One turn sends every row of this set to another row. A few are shown first. Where does it send the rows asked after them?
q218: [-120,-65,142,77,-260,34,-3,260,-91,-154,-72,-213,-48,0,-152,107,-97,-16,-247,-170,-233,-1,117,233,-48,110,-214]
q851: [-68,157,157,206,352,-35,-229,-234,112,-76,-136,-257,-93,-36,-252,-49,-182,-78,-93,-170,-59,-177,32,50,48,16,-177]
q858: [-100,100,334,-106,83,98,161,-110,-251,-320,-250,-81,56,-261,-146,-94,-237,164,120,105,-261,-51,87,52,-130,-59,-195]
q299: [-38,228,286,99,247,28,130,14,-157,-17,-46,-126,-277,99,-69,-38,32,168,60,-126,-103,208,-38,85,-220,220,-373]
q868: [106,116,141,115,56,37,-33,-125,-74,-218,-349,-525,-58,-49,-118,4,-222,8,154,-123,-328,0,1,346,-52,280,-173]
q949: [-152,150,256,-112,247,-202,0,-31,-157,-26,-216,-189,-222,-102,-141,127,112,58,41,1,168,-118,-55,168,77,273,-243]
q695: [78,-96,251,-36,-49,-175,210,-5,-77,15,-242,-55,94,-153,-43,114,-186,203,-79,-184,-104,62,429,196,-222,-70,-235]
q534: [7,-14,288,171,-27,-213,7,147,-243,18,-7,-298,-2,-147,56,-51,130,32,-68,-143,31,85,-93,156,-44,127,-276]
q602: [71,283,268,188,195,-71,101,55,8,-185,-244,-191,-43,-76,-176,49,-454,-99,58,-310,79,-204,-38,-72,-60,13,-116]
q574: [-55,140,223,116,29,214,241,-353,-80,-148,-161,-282,-97,-245,-89,-65,-111,-14,139,-15,-17,-79,249,-96,1,-84,-145]
q121: [-5,189,163,-139,246,-41,63,149,14,-154,-405,-65,-331,-13,-111,86,-205,186,5,-115,74,-8,54,163,-123,360,-114]
q11: [-22,365,46,-90,35,109,133,-72,-97,-333,-369,-168,-137,50,68,265,-205,-20,-41,-186,-79,78,161,116,-187,97,-110]
q293: [193,109,312,96,-140,-199,-55,-112,-33,-76,59,-284,-226,29,135,62,-61,-55,99,-86,111,108,214,-7,14,17,-283]
q632: [169,-262,152,157,27,32,91,-356,35,-134,-111,-211,67,-36,-64,-129,-135,-123,132,68,-166,24,99,-96,-61,184,-148]
q545: [31,75,92,-27,-9,-87,-26,159,-13,-363,-72,-66,5,-103,-197,80,-368,-244,184,-275,-212,33,40,-171,-174,128,-236]
q278: [-61,16,225,17,331,89,-73,43,130,-73,-332,-104,-181,44,-119,30,-104,119,-78,-107,-239,69,-68,43,171,101,-437]
q578: [-84,8,243,5,122,-77,189,-270,31,-180,-63,-209,159,-300,-97,58,-353,26,30,-175,-265,-130,230,92,-220,-99,-236]
q932: [-73,76,202,-198,5,-9,85,309,-100,-58,-155,-211,-98,-69,-162,211,-15,-90,154,1,119,-216,49,246,-12,135,-22]
q614: [133,-54,162,130,-125,-58,281,-234,46,-42,-281,-215,-86,-171,-162,-14,-221,11,160,-343,-140,105,366,-45,-183,116,-249]
q975: [144,-126,162,-3,22,-94,224,-335,-16,-74,-87,-18,93,-49,-193,116,-111,-244,52,-238,68,-101,54,20,-196,-73,-269]
q61: [-124,-65,206,-72,121,-180,-32,97,-122,-110,-89,-380,-168,-30,-105,106,-116,97,-16,107,-155,5,69,373,-66,411,-258]
q294: [232,-27,68,31,93,152,66,-320,21,-331,-104,-23,-92,-225,10,-96,-369,3,-93,-97,41,-20,79,60,-151,-38,-238]
q304: [-4,-2,170,222,59,164,274,-137,-166,122,-272,-195,-84,-67,-388,-134,-62,127,131,-78,-61,8,243,108,26,104,-230]
q749: [81,144,299,5,-110,107,-32,261,-51,-282,-34,170,-79,-26,-183,151,-50,63,39,-196,-140,-217,82,-5,-157,152,-142]
q343: [116,95,493,11,219,51,-28,233,30,-148,-406,-153,-2,-82,-41,85,-74,79,93,-120,-120,-255,-49,51,7,-37,-118]
q762: [-5,290,217,18,25,-140,-15,-290,-125,-248,-121,-92,42,-106,11,122,-42,-2,147,-41,-34,-162,-192,-26,185,232,-182]
q3: [82,223,168,76,91,3,206,10,-12,95,-6,-339,113,93,-12,254,-92,-58,238,-133,-55,-105,133,293,-119,60,-31]
q837: [27,-33,180,-237,-77,-24,108,-176,-94,-190,-162,203,39,-87,-115,55,-164,45,-127,-35,-7,-36,47,144,-70,-195,-251]
q314: [162,-263,133,140,139,-94,87,-128,-112,100,-56,22,167,-12,-236,-14,70,26,63,-36,-75,26,231,94,-195,170,-220]
q552: [62,143,212,219,279,-4,-176,-182,-23,-188,-22,-329,-253,48,-27,64,-115,15,-24,-58,-127,92,356,25,-214,152,-296]
q265: [48,39,-86,-83,88,-156,-212,-27,184,-117,-99,-68,168,-194,121,111,-104,9,-6,-220,-185,46,96,138,47,140,-106]
q132: [239,120,-86,157,38,89,-17,-67,-59,-129,-41,-101,-129,-131,-176,226,-42,-35,178,-284,35,42,126,109,115,317,-430]
q251: [87,54,85,-115,-125,-83,-18,245,-92,-150,-21,-98,-315,-171,-133,110,-112,129,70,-116,99,12,137,266,-25,380,-263]
q191: [-59,22,197,-117,-265,-126,-47,13,13,-113,-46,-350,-72,34,-111,10,-149,-281,169,-143,-219,88,95,56,-31,-98,-155]
q842: [216,-133,175,140,110,126,111,-109,-194,-225,-321,-54,-26,-191,-163,-217,-282,132,53,75,-7,17,-38,1,93,165,-294]
q28: [-136,-32,124,-191,206,-104,-78,273,118,-144,-207,-78,-2,-125,-125,154,-190,74,64,20,-163,-135,62,93,77,346,-87]

q278 moves to q299
q578 moves to q294
Now find these:
q842 moves to q304
q949 moves to q61
q132 moves to q3
q552 moves to q293

One turn sends every row of this set to another row. A few are shown first. Where does it send the rows asked after them?
q221: [-22,-170,92,51,136,-9,-27,-61,-96,263,58,-341,154,81,159,220,-139,25,-55,-28,-150,167,100,-115,34,135,-79]
q543: [-141,-105,-17,-106,-158,27,-150,81,119,-52,105,203,205,-83,42,187,210,209,-19,-92,-39,134,-19,-167,-153,120,-154]
q542: [16,-112,-79,87,-6,176,239,-29,-33,9,-52,200,187,71,-244,-165,-40,43,-111,-224,-143,12,-92,-103,-103,138,180]
q142: [-119,-183,1,11,-138,-95,-62,7,60,-138,-9,26,192,-83,40,325,133,236,74,6,-10,136,-67,-236,-206,20,-75]
q953: [-98,24,144,62,-181,-269,-250,22,-207,152,134,91,-13,-192,29,248,-254,-20,-140,-121,-202,-24,109,109,-111,-97,-277]
q978: [-146,-136,-15,-63,-225,6,-84,-91,-25,-165,23,114,158,-199,77,234,149,188,56,-7,-15,36,-69,-143,-199,-10,-184]
q579: [75,-67,40,53,132,-72,218,-82,-141,265,116,-111,176,216,140,227,-100,18,-122,0,-156,100,231,-161,8,168,-46]
q203: [67,-127,-179,110,-36,106,220,49,-109,45,-117,246,35,138,-207,-172,-4,65,-65,-126,-106,77,-15,-123,-143,188,125]
q929: [-137,58,182,65,-209,-228,-232,-46,-161,195,139,160,8,13,-27,137,-256,-9,-97,-65,-199,-15,94,187,80,70,-276]
q510: [30,-118,-2,44,26,252,219,-7,-40,111,-97,313,104,56,-212,-107,-10,-65,-69,-266,-76,83,-51,-93,-76,121,109]
q834: [2,19,109,216,-133,-52,184,83,-263,125,-185,-3,-68,9,-99,170,-121,-79,-79,17,-351,-76,-78,-132,85,-252,251]
q755: [43,-54,114,-8,89,-47,-32,-45,-188,196,181,-263,109,132,116,146,-82,49,-191,-70,-181,185,285,-226,98,115,-107]
q216: [11,-73,112,8,74,-81,160,-134,-83,208,146,-174,158,82,249,182,-83,29,-119,64,-260,69,173,-172,42,181,-48]
q814: [-163,48,63,183,-174,-269,-284,40,-299,167,51,93,-13,-161,-9,219,-130,-37,-186,-106,-225,-107,64,109,-18,-102,-215]
q235: [-16,23,144,48,-187,181,-107,205,-192,62,117,111,28,-139,-371,48,-123,63,-47,-329,-184,97,44,11,-68,-281,188]
q236: [-119,-48,20,-6,-194,-37,-45,-81,-28,-44,100,27,222,-84,35,171,288,239,127,-70,-5,165,-61,-90,-220,36,-180]
q469: [49,62,96,265,-128,-71,256,-17,-272,39,-133,-83,-79,-1,-84,84,-170,-69,-104,-151,-475,58,-52,-133,-44,-153,201]
q720: [25,106,-58,205,-92,-95,246,-64,-177,69,-178,-35,-94,-18,-138,91,-131,-27,-93,-1,-460,-23,-49,-111,44,-151,216]
q931: [-185,-10,190,118,-148,-290,-242,-36,-236,175,133,207,30,-107,-33,41,-115,-2,-44,-58,-122,-51,56,178,-97,63,-258]
q823: [56,-120,-81,127,-71,116,320,53,-129,167,-121,279,80,137,-179,-146,109,14,-119,-214,-111,19,-33,-122,-15,72,83]
q175: [-157,-196,79,-145,-208,-2,-139,89,27,-10,108,155,223,-57,-32,202,257,172,-47,-58,-14,139,-58,-210,-236,13,-6]
q830: [105,49,142,295,-131,-114,185,73,-295,-2,-68,-127,-49,3,-112,148,-61,-10,-49,-48,-430,-43,-82,-117,126,-144,196]
q909: [20,-99,205,33,-220,156,-137,93,-231,81,140,124,-12,-127,-334,47,-132,6,-126,-348,25,59,29,-89,-68,-242,193]
q781: [76,-151,80,-81,93,-22,59,14,-38,267,138,-281,40,82,177,159,-49,102,-115,-55,-210,201,144,-243,16,86,-128]
q158: [50,-94,43,-98,-198,109,-55,154,-243,69,124,180,21,-41,-380,88,-82,7,-175,-305,-61,35,13,-117,-8,-348,162]
q746: [111,-58,154,3,-274,110,-85,149,-192,50,132,66,100,-120,-307,49,-71,12,-110,-333,-228,91,1,-9,-14,-399,138]
q56: [-199,67,108,-27,-176,-278,-310,-83,-248,92,97,37,-8,-23,-146,156,-182,-32,-144,-89,-187,43,57,119,-70,85,-287]

q142 moves to q931
q235 moves to q469
q814 moves to q579
Now find these:
q909 moves to q830
q720 moves to q510
q953 moves to q216
q158 moves to q834
q221 moves to q236
q781 moves to q978

One turn sends every row of this set to another row. A few are shown first. Where does it send the rows asked after them?
q319: [-20,175,139,136,-62,144,-6,89,-155,383,42,268,306,163,47,-165,382,-75,207,52,-44,-26,145,-141,-182,-392,-73,-243,346,-11,12,-242,126]
q22: [115,-29,-178,-240,-126,-58,-196,-138,-170,170,211,-139,358,190,70,-105,324,-232,-147,-9,73,-33,100,-385,155,-186,-51,-116,106,-99,126,-311,251]
q785: [-110,256,-129,39,-128,48,-26,-107,-78,125,-184,36,403,125,-378,-203,417,-84,-151,128,135,97,243,90,249,55,63,-81,277,98,58,-276,79]
q137: [-36,-35,154,21,-135,36,-146,-45,-99,8,133,-46,289,275,-498,-173,372,-37,-212,165,-15,-2,45,111,191,-3,70,-34,50,150,111,-345,37]
q242: [98,59,71,-142,-52,58,-215,162,-333,136,-82,192,170,63,-252,127,38,146,83,146,172,-25,-154,-93,134,-100,-132,-372,22,195,146,-504,62]
q655: [116,-37,-204,-288,-81,-18,-72,-249,-178,82,51,-114,500,137,81,-122,280,-232,-110,53,105,30,234,-242,77,-211,-134,-41,160,-30,125,-179,283]
q103: [174,133,-20,-285,14,128,-111,157,-239,102,-163,94,243,-45,-244,-53,190,47,109,99,152,-28,-68,80,-129,-85,-301,-332,134,214,4,-220,131]
q55: [-24,-59,-64,-133,-138,136,-24,-37,-264,228,-252,202,164,16,-257,-95,77,136,92,212,235,-42,104,-17,129,-309,-147,-345,168,218,107,-570,187]
q86: [204,-14,234,130,65,203,-70,109,-241,272,119,232,206,268,-115,7,215,22,162,50,-76,-211,28,-230,-127,-225,93,-248,224,173,63,-234,-15]
q233: [124,-111,-28,-275,-74,-77,-163,-167,-220,-3,212,-107,529,206,54,54,124,-139,-46,26,36,27,106,-288,114,-60,-28,-21,91,26,278,-299,198]
q73: [47,151,44,166,1,240,-5,-3,-316,486,-183,269,276,93,42,49,294,-87,101,147,6,-155,156,-232,-13,-280,74,-225,317,80,-25,-266,-9]
q12: [-91,-26,197,-203,-237,-34,-176,150,-214,145,81,159,212,42,-245,-152,205,144,135,145,47,52,-85,29,-47,-297,-256,-306,90,89,153,-562,189]
q351: [-49,275,-47,61,-5,89,-44,-36,-126,-8,-146,35,467,208,-288,-19,321,-168,-129,171,134,228,120,205,205,33,-74,-56,85,116,98,-176,56]
q486: [-80,301,-87,183,-14,149,-176,155,-46,151,112,-70,231,272,-203,-78,410,-155,-85,-15,111,172,-52,53,241,21,56,-136,123,42,111,-403,68]
q702: [7,-72,-153,-233,-177,-98,-90,-276,-180,131,87,-47,516,161,68,-89,206,-142,-69,57,106,51,266,-337,195,-203,-29,-58,205,-40,232,-380,275]
q713: [-219,72,-59,101,-146,198,-22,-101,-62,210,-68,-86,331,136,-322,-240,395,-69,-60,134,62,42,229,141,187,-39,124,14,315,150,127,-474,124]
q443: [-44,275,-35,-176,-161,25,-250,197,-295,358,-177,110,214,-148,-133,9,271,53,73,83,140,-41,-116,-123,81,-40,-146,-369,222,56,16,-500,95]
q29: [149,-154,-119,-241,-72,-32,-122,-176,-124,37,269,-106,392,294,16,-138,199,-148,-57,-18,73,8,153,-313,112,-224,-36,-95,119,4,236,-322,292]
q189: [-40,97,86,-306,-280,-93,-150,-7,-298,219,-216,204,290,-121,-299,-132,304,71,-55,244,94,-29,35,2,10,-217,-295,-316,135,78,-15,-358,130]
q615: [1,-241,-182,154,-161,105,-2,46,-61,119,-73,216,705,-25,-81,-95,383,25,231,305,144,22,231,-88,234,-67,-195,-78,289,-59,-107,-298,194]
q831: [50,-210,-86,183,-148,100,-210,299,-30,186,263,109,484,79,-48,-108,526,-22,187,169,40,-29,-51,-197,203,-55,-193,-162,168,-175,-149,-349,158]
q693: [-125,122,17,-157,-83,126,-79,160,-223,196,-138,123,347,-73,-61,-12,90,101,295,107,142,97,-6,105,-72,-129,-235,-263,250,183,195,-514,195]
q410: [244,-363,-7,105,-40,114,-124,187,-84,-41,198,166,564,157,-216,-17,328,58,160,255,66,-67,-8,-114,175,-1,-214,-118,63,-3,-102,-201,109]
q430: [-7,124,275,152,-157,-34,-128,76,-225,346,134,371,282,214,-85,-58,305,52,123,66,-91,-100,68,-333,0,-286,77,-287,294,-22,90,-372,18]
q901: [175,103,188,72,-72,-9,-57,-60,-340,239,-106,429,311,238,-165,39,281,-40,-60,224,6,-102,140,-244,29,-354,-36,-305,124,36,-41,-108,-31]
q179: [124,25,164,69,10,118,115,-92,-220,171,-114,392,414,216,-155,-84,169,31,181,147,12,-71,279,-113,-143,-333,-29,-218,314,176,58,-121,78]
q478: [-40,-223,-194,216,-172,148,-89,134,-86,245,-4,157,629,-41,-31,-16,375,48,240,250,131,-31,137,-211,311,18,-84,-97,305,-77,-71,-450,137]
q330: [61,25,-158,-243,-60,26,-182,-88,-185,189,178,-203,476,106,204,-5,273,-241,-18,-51,42,14,89,-286,59,-62,-46,-22,192,-38,181,-303,246]
q484: [199,-38,-179,-284,-1,30,-156,-184,-259,88,40,-147,473,152,86,78,182,-233,-132,46,94,-29,125,-298,147,-63,-50,-48,79,18,161,-186,173]
q13: [184,-315,-55,168,-107,64,-196,227,-58,69,268,180,447,191,-200,-73,416,41,114,209,82,-86,-41,-241,273,-57,-143,-201,72,-95,-132,-328,119]
q455: [64,-79,-217,-182,-39,74,-105,-170,-177,153,125,-148,461,171,140,-6,121,-153,41,-27,111,6,185,-315,160,-91,56,-37,223,42,273,-406,251]
q525: [123,92,346,25,-29,58,-109,81,-291,224,69,262,392,173,-62,43,318,-79,76,162,-153,-78,7,-83,-201,-276,-129,-172,139,47,8,-60,-17]
q835: [46,-226,-211,237,-76,247,-137,253,-38,262,121,65,511,17,14,-78,440,-12,259,156,105,-71,30,-181,216,-8,-112,-125,259,-85,-126,-398,158]
q699: [-55,127,264,65,-125,37,-17,-52,-338,338,-142,331,523,32,-5,78,226,26,162,207,-95,-72,206,-143,-67,-184,29,-120,345,89,95,-239,-16]
q983: [183,-287,-37,74,-99,54,-129,108,-172,3,11,199,673,42,-179,69,353,11,74,357,75,-33,52,-104,239,30,-237,-85,57,-47,-147,-147,63]
q337: [-273,146,2,198,-96,205,-120,57,-107,239,60,-105,319,183,-150,-73,366,-126,-33,113,30,145,45,146,227,-54,77,13,166,83,192,-552,91]
q225: [-21,14,70,79,2,176,-74,-66,-169,-12,-30,-36,353,304,-359,13,237,-107,-163,233,60,124,50,220,213,-46,-12,-7,-39,208,152,-296,24]
q626: [53,38,-65,-195,-107,172,-125,149,-154,292,-54,64,17,11,-254,-266,314,64,71,53,154,-122,-40,-52,-54,-285,-185,-387,202,132,-40,-459,208]
q792: [1,201,20,36,-84,34,-173,101,15,38,186,-46,240,270,-426,-261,484,-85,-132,-16,33,66,17,59,132,41,37,-133,156,71,59,-275,88]
q101: [162,-269,-213,122,-82,137,-16,23,-137,83,-120,224,636,24,-159,-29,370,-13,100,359,177,-29,168,-110,275,-58,-220,-122,152,-24,-177,-166,133]

q13 moves to q410
q330 moves to q22
q351 moves to q785
Now find these:
q443 moves to q626
q699 moves to q73

